In the data rows, the value 128 means zero.
Each row below has a hidden score, from 0 to 20, with 10 about the middle. What is it? The score is a weighted sum of the row's numbers plus the product of two more (or one squared), each taken from its middle value.
[120 131 118 117 144  91 161 133 109 105 122 112 128 125 153 133 119 140
 146 138 106 105 116 131] 8
[186 140 166 138 151 143  54 122 158 108 106 164 160  99 125 133 119 144
 159 158 168 148 114  98] 11
[ 98 110 192 137 104  97 127 124 119 109 104 162  88 128 120  71 164 110
 123 101 133 157 113 134] 13
[105 108 153 135 122 129 101 106 120 125 117 127 155 141 112 127 133 139
 118 166 105 120 100 138] 12
[131 143 113 117 158  51 112 108 116  89 110 128 117 117 139 142 115 142
 142 128 146 129 137 155] 7
[151 150 154 140 167 147 120 150  83 102  81 166 143 111 109 144  93 110
 160 145 134 139 107 137] 10
[150 124 147 125 164 113  81 150 106 104 132 152 159 110 113  85 121 119
 163 128 142 135 151 155] 9
[163 147 150 102 114 153 111  99  86 173 138 125 130 134 121 146 108 158
 135 101 173 130 107 109] 14
[139  87  58  81 109 131 194  81 125 181 193  77 123 147  83 150 167 153
 109  80  57  81 140  93] 10
[129 196 179 132  93 112  83 166  94  92  88 182 160 120 149  88 124  73
 159 123 129 171  85 133] 14
[157 140 102 126 175 184 132 156 158 205 102 115 174 108  96 206 145 109
 157 173 126 112 160 104] 8
[110 106 185 145 189 107 108 162  88 134  44 142 150 128 104 111 115 124
 153 179 159 162  91 158] 11
[132 121 169 174 189 126 103 161  87 132  98 142 130 114 108  77  88  78
 190 192 143 159  85 124] 6
[134 122 104 107 116  84  94 128 151  90 134 138 108 115 101 158 130 159
 121 122 164 147 160 163] 10
[171 106 115 115 199 116 127 126 136 150  82  77 129 124 117 184 112 159
 117 122 124 120 140 120] 7
[170 152  82 171 130 177 102 159 161 172 138 125 130 122 108 192 107 128
 135 184  93  26 114 106] 4
[129 135 121 140 123 152  77 103 134 104 164 106 130 124 143  89 120 128
 129 129 144 151 116 130] 8
[ 24 169  87  61  69  84 156 128 162 123 123 180  90 153 173  90 187 102
  37  66 121 187 172 120] 5
[ 32 143 132  97  65  78 133 130 168 105 152 133  55 146 158  82 196  88
  52  49 135 171 150 149] 11
[121 101 136 104 112 148 156 121 123 141 129 108 134 132 132 131 159 112
 128 141  61 148 148 120] 12
[147 166 169 177 162 132  86 189 100 161  46 196 111 107  97 116  89 138
 177  95 141 122  73 128] 13
[190 113 118 119 109 141 121 102 128 172 117 194 125 128 108 148 108 126
 187 144 145 127  92 147] 15
[140 144 118 107 142 184 130 138 130 146 165 143 141 141 120 116 127 158
 138 100 134 102 158 114] 12
[115 138 153 140 130 101  86 141 149  96  78 197  97 158 113  91  93  96
  97 122 139 143 168 135] 5
[154 129 127 140 127 182 147 123 168 110 135 113 149 109 112 109 139 116
 134 129 135 124 149 112] 9
[135 113  66 118  91 145 202  73 107 150 170  97 165 133  96 159 154 163
 113  97  97  81  76 116] 13
[157 146 184 117  99 120  93 168  64 131  98 175 105  98 124 125 111  89
 171 153 172 164 115 146] 16
[117  98 110 148 115 119 163 102 144 135 147  86 138 115 106 138 126 146
  92 133 154 107 140 152] 5
[ 42 146 124 106 101  77 150 155 192 148 148 151 102 120 140 152 174 116
  69  95 111 145 145 126] 9
[103 120  94 155  97 131 130 109 118 133 157 113 142 129 142  67 132  87
 179 175  95 107 137  83] 5
[125 118  80 110  87 166 119  92 127  84 199  97 122 125 106 182 138 172
  71 109  67  87 107 122] 10
[ 91 180 183 121  99 116  92 147 186  77  83 189  85 130 200  87 142  78
 109  89 172 185 167 143] 15
[181 140 145 165 144 129 105 162 131  88  96 114 118 105 105 120  99 122
 166 197 142 144 108 163] 9
[109  96 139 117 130  74 123 107 119 128 126 120 101 120 109 129 126 140
  98 122 122 142 150 135] 7
[153 139 126 119 108 168 170 132 120 141 108 139 158 133 143  95 111 130
 151  85 127 132  90  84] 13
[150 100 127 103 138  99 124 145 106 147 133 131 115 107 144 124 108 140
 159 154 127 154 152 138] 9
[143 112 147 132 146 113 124 125 148 135 112 101 117 117 121 120 111 141
 115 140 130 124 119 147] 9
[101 164 167 132 101 152 137 157 140  95 126 167 115 129 143  81 172  99
 134 126 113 161 121 147] 14
[154 116 173 153 147 116 108 149  97 152  68 134 115 126 127  90  77 118
 184 151 137 155  68 152] 16
[ 95  98 117 122 161 180 160 111 126 145 169  94 105 135 164 102 168 111
 139 169 116 152 134 115] 8
[ 69 166 120 119  57 105 119 136 145  72 140 129 112 144 150 142 163 108
  62 108 106 171 139 161] 13
[140  97 137 150 133 121 121 144 129 118 137 102  92 151 109 138 134 150
  98 164 119 127 140 109] 8
[158 129 120 158 119 208 154 128 190 193 117 128 126 137 123 132 132 123
 133 154  84  76 167  91] 8
[152 148  91 145 158  85  78 146 116 116 109 131 155 134 127 118 119 159
 175 104 109 134 116 150] 18
[126  95 135 121 100 106 103 114 119 123 124 110 141 122 125 109 158 141
 167 126 153 127 121 136] 12
[128 129 116 117 131 147 153 117 146 107 188 101 133 143 156 121 145  97
 150 181  95 126 148 115] 8
[120 142 133 129 121 167 125 118 183 158 169 117 100 128 107 149 128 105
 168 127  85  94 155 117] 13
[ 75  89  64 130 105 151 199  90 171 141 169  81 138 144 116 150 141 162
 110  81  83  77 106 111] 12
[130 119 120 122 134 124  68 121 108 147 109 161 108 116 110 170 118 134
 142 133  83 111  87 135] 12
[141 138 128 141 143 151 157 134 108 127 119 157 142 122 124 126 104 110
 188 170  84 115 138 138] 11
[ 60 224 158 103 101 123 114 143 123  90  93 211 101 140 163  95 151  95
 101  68 132 189 116 174] 16
[ 49 170 134 124  59  94 178 140 160 119 157 169  90 155 140 124 188  95
  52  50 143 179 166 158] 14
[102  95  71 129  75 163 129  77 142  85 208  95 124 131 103 155 153 179
 123  72  72  97 169 102] 19
[119 108 158 121  90 116 139 139 118  92 113 126 141 134 104 165  95 140
 125 114  89 115 107 154] 18
[125 121 136 122 146 109 183 116 140 117 133 157 115 118 112 121 111 118
 171 127 125 107 159 106] 9
[152 107 122 160 123 164 173 134 156 116 118  88 139 122 164 151 111 141
 112 114 158  89 104 126] 10
[153 121 176 167 150 110  90 147 108 143  81 118 106 118 114 121 100 101
 197 159 183 124 106 113] 11
[ 33 166 177 120 100 116 129 157 228 165  82 174  71 121 146  80 181  73
  52  92 163 203 164 108] 12
[107  88  85 103  46 135 140  82 123  59 178 114 175 119 124 162 177 129
 111 104 106 107 130 107] 13
[151 147 109 142 128 180 163 133 152 161 144 126  98 128  91 147  98 114
 117 160 111 133 134 124] 7
[ 18 145 141  68  55  65 143 135 210  93 136 180  23 152 157 100 170  84
  44  44  87 185 178 129] 16
[134  99 138 174 130 176 121 109 159 146 116 128 141 145 159 138  98 128
 149 168 119 115 171 100] 11
[ 78 145 153 109  87  99 120 139 143 142 107 132 101 147 151  94 184  78
  53  88 109 172 159 132] 10
[144 116  99 147 148 165 145 137 127 155 112 133 157 131 140 134 126 133
 148 166 135  75 157 125] 6
[107 102 116 111 101 147 150  99 183 140 152  85 125 120 158 130 142 112
 155 143 116 122 157 123] 12
[111 122  83 128 163 141 122 139  94 177 141 123 128 130 140 140  99 174
 132 137 129 136 130 141] 8
[124 135 137 135 105  98 136 123 101 106 174 131 137 113 105 114 138 136
 158 148 139 115 154 133] 10
[152 169 109 116 132 116 126 140 140 136  93 153 176 139 113 163 124 151
 123 110 153 142 158 129] 14
[123 126 146  78 139  84  97 115 132 120 132 134 149 128 146 111 115 136
  99 123 122 125 115 128] 7
[ 46 156 121  82  46 120 141 138 164 129 105 180  38 142 183  84 189  83
  28  74 105 190 141 133] 15
[132 144 118 144  83 128 121 128 122  91 127 174 164 109 119 112 149 125
 147 103 140 108  73 152] 14
[153 152 133 121  96 155 131 128 140 138 126 117 125 137 116 153 146 114
 155 159  93  89 150  81] 10
[117 130 128 121 154  96 130 117 141 126 130 130 113 125 121 138 141 170
 147 187 123 137  98 142] 10
[171 141 132 145 142 122 119 150 147 141 119 130 155 116 112 157 111 151
 133 104 114 118 122 144] 13
[160 119 188 156 140 146 144 126  70 121 144 181 102 108 107 108 113 108
 164 132 136 163 105 114] 14
[ 99  89 109 127 128 129 184 114 179 169 105 104 106 130 146  86 113 128
 121 127  91 106 143 112] 5
[147 123 129 118 146 113 137 138 112 112 134 140 167 145 123 193 140 130
  97 132 169 110 112 148] 11
[ 97 159 204 132 101 104 139 173 151 111  82 203  55 134 156  92 137  58
 112  93 152 169 101 127] 18
[177 133 109 137 148 173 139 165 187 182 105 142  88 125 138 207 103 132
 118 149 108  89 132  95] 10
[117  79  48  93  92 176 148  90 124 131 157  96 155 141 119 109 161 161
  81 112  32  90  97  99] 5
[118 110 108 111 156  95 114 122 157  56 122 128  93 132 156 133 111 151
 108 114 176 148  84 110] 8
[141 182 134 128 151 105 106 126 151 121 121 164 121 117 135 137 138 153
 114 115 184 125 103 148] 9
[167 138  94 115 199 107 159 160 123 165 122  96 144 133 106 155 124 130
  92 140 131 110 106 145] 3
[139 125  97 135 143 109  68 100 141  88 150 115 165 140 117 144 113 132
 139 154  98 149 131 155] 11
[ 71 138  76 127  83 101 143  76 142  99 196  73 126 144 134 166 162 162
 117 115 105 102 194 122] 12
[ 51 158 130 114  81  16 107 129 161 120 115 144  62 159 138 131 173 100
  60  71 110 182 151 101] 11
[145  89 147 153 140 140 123 134 117 151  87 129 163 153 104 152 126 132
 114 146 113 101 126 133] 10
[132  97  71 115  79 146 188  68 149 185 158  76 148 132 118 170 129 170
  91 133  92 106 163 121] 8
[145 129 181 152 113 141 106 153 134 103  92 141 118 109 128 100 102 120
 116 155 127 125 112 104] 10
[154 135 150 144 103 121 121 121  93 129 104 153 162  85 127 102 118 120
 172  71 151 131 115 125] 13
[144 136 128 105 140  75  95 160 130 122 102 183 116 111 121 109 110 124
 148 129  90 112 161 137] 5
[ 86 178 132 123  83 134 138 119 139 115 126 136 118 151 162 112 167  86
  70 107 115 123 127 150] 10
[ 62 208 175  99  61 111 145 168 172  88 130 197  81 126 155  47 169  75
  61  69 182 213 138 106] 9
[123 106 119 117 138 138 172 130 139 111 128  99 108 120 147  90 119 132
 135 132 156 141  95 151] 8
[143 113  71 126 128 135 191  94 137 161 164  87 155 122 142 187 114 159
  89  72  69  55 128 106] 9
[ 96 132 130 182 105 157 157 116 159 116 167  84 155 105 172  99 145 128
 164 144 113 118 114 105] 12
[133 102 130 129 109 170 117  93 158 172 149 142 154 133 139 144 154 107
 168 154  77 116 161  93] 13
[137 108 130 112 152 101 121 126 146 110 171 113 142 104 138 126 113 152
 122 141 152 158 107 119] 8
[136 144  90 147 150 177 179 162 125 180 133 117 125 146 146 165 103 129
 153 102  97 121 163  98] 16
[ 97 129 117 112  96 119 148 143 160 149 123 117 119 121 191 130 167 113
  81 101 134 159 157 130] 9
[ 68 150  93 117  61 130  86 138 205 145 137 157 111 146 181 112 195  87
  59  55 139 162 178 131] 10
[ 51 188 188 127 103  86 101 155 170  91 110 185  84 126 135  21 159  34
  84  45 148 210 146 149] 8
[ 27 203 187 110  69 120  80 166 177  94  68 215  71 116 153  59 181  47
  89  96 164 200 132 124] 16
[165 108 131 109 112 121 151 125 116 124 128 160 177 118 126 119 141 144
 166 107 155 110 101 118] 15
[168 145 124 128 180 174  71 172 123 140  89 126 152 108 101 175  81 169
 146 114 104 115 117 146] 11
[166 167  98 140 161 168 137 163 161 176 106 138 128 149 113 144 121 141
 118 148 110 101 159 116] 7
[ 52 208 169 104  77  69  93 160 168 118  82 173  78 125 161  62 153  51
  99  80 193 223 139 144] 14
[142 127 118 150 128  87 131 160 135 108 135 166 111 113 136 100  96 103
 131 170 173 192  81 140] 7
[135  93  77 129 128 160 173 112 158 173 172  89 121 146 110 177 138 154
 104 102  66  91 130 104] 12
[119 125  90 111 106 169 180  84 105 164 169 105 157 132  80 163 140 171
  98  84 117  88 132  94] 11
[175 127 134 132 141 185 130 137 178 196 122 113 168 121 112 184  99 119
 110 137 130 121 142 128] 10
[133  95 108  80 169  68 122 127 101 138 142 134 143 127 130 124 104 153
 122 155 138 134  95 164] 4
[130  78 177 141 191 132 111 166  84 121 134 158 202  98  69 141 118 109
 157 142 168 148  76 152] 13
[110  88  97 132  95 145 132 133  71  96 100  84 140 127 114 151 139 143
 111 124 115 122 118 132] 9
[126 131 157 120 139 129 120 139 104 148 120 138 157 134  95 133 117 113
 162  95 122 142 105 128] 14
[138 106 108 169 175 151 142 106 135 159 109  99 142 127 162 164 139 139
  81 159 184 106 124 111] 3
[145 161 178 157 132 116  38 177 107 111  88 188 104 101 124  77  98 132
 192 137 185 159  89 189] 13
[106 117 117 145 134 133 109 102 123  89 128  84 105 140 136 100 119 130
 121 146 157 123 107 120] 6
[125 142 132 137 141 130 144 136 112 143 130  96  90 132 138  76 145 119
 137  91 114 128  78 134] 9
[128 136 119 137 103 151 108 107 107  74 163 173 123 120 114  95 174 138
 150 155  78 134 150 118] 13
[180 128 128 151 131 103 145  86 127 109 161 127 149 119 136 130 121 143
 101 111 171 102 100 120] 8
[134 109 121 110 134  95 111  99  96  89 130 119 130 128 140 117 126 118
 133 124 133 123 104 142] 7
[142 145 137 148 106 120 145 110 160 101 148 107 125 128 127 121 117 120
 151 168 117 107 145  75] 8
[179 119 187 158 207 155 140 147 117 166  71 149 106 113 104 143  65 143
 146 141 138 120 122 103] 10
[154 146  98 105 138  71 100 135  93 112 139 158 144 123 100 142 104 162
  96 105 129 110 116 162] 6
[117 128 105 134 155 147 141 119 139 161 151 144 111 124 121 131 147 128
 164 113 120  80 111 137] 11
[122 103 126 145 158 129 105 143  94 136 106 110  85 121 104 116 121 145
  98 143 136 104 154 129] 1
[149  92 112 150 153 121 149 147 125 153  93 102 138 130 100 187 109 164
 121 164 146 100 152 122] 7
[200 155 107 153 119 119 142 151 132 191 109 127 124 124  82 142 113 160
 116 142 115 101 104 140] 7
[ 85 147  99  94  74 117 130 150 203  96 134 139  76 153 182 133 178 108
  55  88 103 186 163 141] 12
[119 113 151 125 125 165 141 114 122 162 125 124 143 133 123 112 154 121
 132 156 131 125 154 106] 8
[117  95 145 134 139 127 158 119  86  99 133 133 126 129 106 140 110 127
 128 129  86 103 140 144] 10
[169 178 188 162 148 121 103 162 106 160 120 148 129 104 125  61 103 103
 199 100 178 161  92 132] 13
[118 106 116  97 119 134 106 134 125 118 155 105 140 127 136 121 105 140
 116 104 133 131 144 161] 9
[136 125 146 123 142  92 114 118  88 118 124 120 121 129  70 130 153 150
 116  68 131  99 114 117] 9
[166 154 133 151 142 143  91 149 146 181  51 163 135 108  84 183 110 136
 140 143  88  95  85 118] 11
[144 157  99 144 140 126 120 125 106 147 130 156 112 141 102 179 108 140
 140 100 121 108 103 151] 14
[133 142 143 157 113 134  78 140  88 108 123 153 159 113  90 141 111 140
 133 135 132 114 123 108] 9
[153 109 169 154 170  98 165 107 118 123 116  84 133 139 113 165 117 138
 116 125 130 130 112 143] 13
[104  89  83 111  80 112 141  85 149 111 194 120 148 153 137 165 160 168
  99  52  88  80 147 116] 18
[125 114 106 124 143 122  97 119  91 126 127 105 133 120 129 139 130 144
 140  80 144 118 136 153] 10
[ 75 142 111 111  60 100 133 144 131 119 130 157 106 150 166 107 160 105
  83 120 136 155 141 107] 8
[109 129 100 137 147 189 157 113 125 138 182  95 103 126 139 112 140 128
 156 149 117 111 165  92] 7
[ 82 168 171 129  78  94  75 181 188 109  86 239  96 126 184  45 195  40
  61  41 148 220  82 107] 11
[120 101  45  93 115 162 168 117 130 149 151 107 151 146 117 148 156 188
  74  89  97  74 119 100] 9
[154 116 139 114 149 145  87 132 116 143 141 141 143 134 119 178 113 172
 121 114 177 126 141 136] 12
[185 127 120 103 139 146  41 155 147 145 120 110 130 146 115 179 133 151
 112 129 149 124  79 164] 13
[146 135 162 155 149 123  99 129  53  89  89 119  99 114 181  59  54  98
 174 142 175 165  79 157] 12
[ 90 124 112 112  92 128 111 129 133 124 129 137 104 156 147 144 147 132
  84 104 103 128 150 149] 11
[122 119 138 153 152  90 136  97  81 111 154 121 140 121 137  88 111 123
 145 145 124 152 117 141] 8
[158 145 100 153 140 159 124 135 134 124 119  79 149 133 108 125 126 151
 108 141  98 109 172 103] 6
[141 119 135  94 148 117 147 137  90 129  95 114 161 122 123 153 119 125
 129 140 188 117 142 132] 6
[141 164 103 121 140 184 138 145 120 190 143 125 116 135 117 171 116 132
 135 184 110  82 126 114] 7
[136 142 117 120 134 189 152 133 137 139 139 138 111 126 116 118 156 146
 135  81 134  99  99 108] 12
[110 131 129 122 166  54  94 102 114 101 116  71 117 142 154 129  92 136
 139 153 160 133 125 139] 8
[160 125 135 116 124  72  73 175 126 131 128 164 124 115 125 161 112 155
 118 120 146 107 111 135] 9
[ 97  72  73 148  90 115 144  96 111  91 180  76 175 130 141 157 159 179
 122 112  94  92 145 132] 17
[159 162 130 156 103 198 206 151 133 161  78 113 183 129 108 143 139 122
 117 158 111  84 124 122] 8
[ 64 165 143 127  69 115 110 147 208 110 112 156  68 137 158 123 188 104
  52 112 123 176 154  94] 12
[133 112 116 110  87 163 177  95 119 156 177  77 143 151 123 145 166 163
 105 119  61  44 106 128] 11
[154 157 141 135 148 126  64 152 109  93 105 113 105 121 128 100 133 129
 140 186 139 166  89 130] 8
[122 106 154 137 144 124  89 134  88 106  95 105 123 123 143 102 131 114
 128 141 147 134  87 148] 10
[170 112 136  90 117 166 132 139 127 120 110 111 149 116 137 116 106 131
 106 148 128  98 129 110] 6
[182 115 146 123 173 164 120 141 119 129 105 139 116 135 127 177 112 130
 108 148 150 102 100 121] 9
[115  98 130 140 157  92 135 115 111 160 129  99 143 139 129 170 115 134
 118 154 145 133 115 128] 9
[122  78 134 112 105  96 116 121 103 103 103 103 160 132 111 141 115 131
 118 109 136 111 131 129] 9
[148 113  86 110 152 135 142 118 129 114 149 101 134 104 138 150 117 138
 181 138 131 140 121 113] 11
[ 55 162 149 123 109 114 121 140 173 154 128 189  68 122 152  56 171  59
 103  84 117 159 137 167] 8
[115 123 124 131 141  94 102 110 118 132 176 137 123 138 150 120 111 150
 110 126 162 114  90 147] 7
[136 116 134 165 165 147  85 117 113 127 167 145 125 140 112 101 132 133
 139 112 113 125 128 105] 13
[118 131 125 125 102 170 160 128  87 128 127 148 130 116 110 131 116 129
 148 133 106  66 133 103] 7
[154 171  98 179 175 190 155 153 172 193 102 124 186 141 126 163 138 124
 133 161 133 100 137  98] 13
[129 126 115  98 109 103 116 135  62 111 118 156 140 110 115 114 107 144
 111 118 110 116 115 107] 4
[161 156 129 115 146 164 174 142 133 137 120 155 139 110 100 132 105 130
 145 183 118 115 140 135] 6
[141 170 118 125 152 108  54 128  74 101 129 141 126 108 126 121 142 151
 165 122 110 120 149 168] 9
[135 158 179 143 140 111 123 142 100  81 156 142 116 107 107  74  90 125
 186 133 177 158 120 178] 12
[166 113 175 138 205 114 106 185  56 145  93 135 110 134 147 137  72 104
 174 125 147 130 111 160] 12
[107 127 148 140 134 137 117 118 137 129 156 117 134 119 128  96  87 130
 140 106 105 133 166 127] 9
[148  95 125 133 222 147 212 114 145 143 116  73  71 149 119 186 106 128
 133 114 127  67 142 103] 7
[106 115 126 122 140  89 170 114 104 156 121 114 150 106 121 151  97 133
 108 120 147 140 108 153] 8
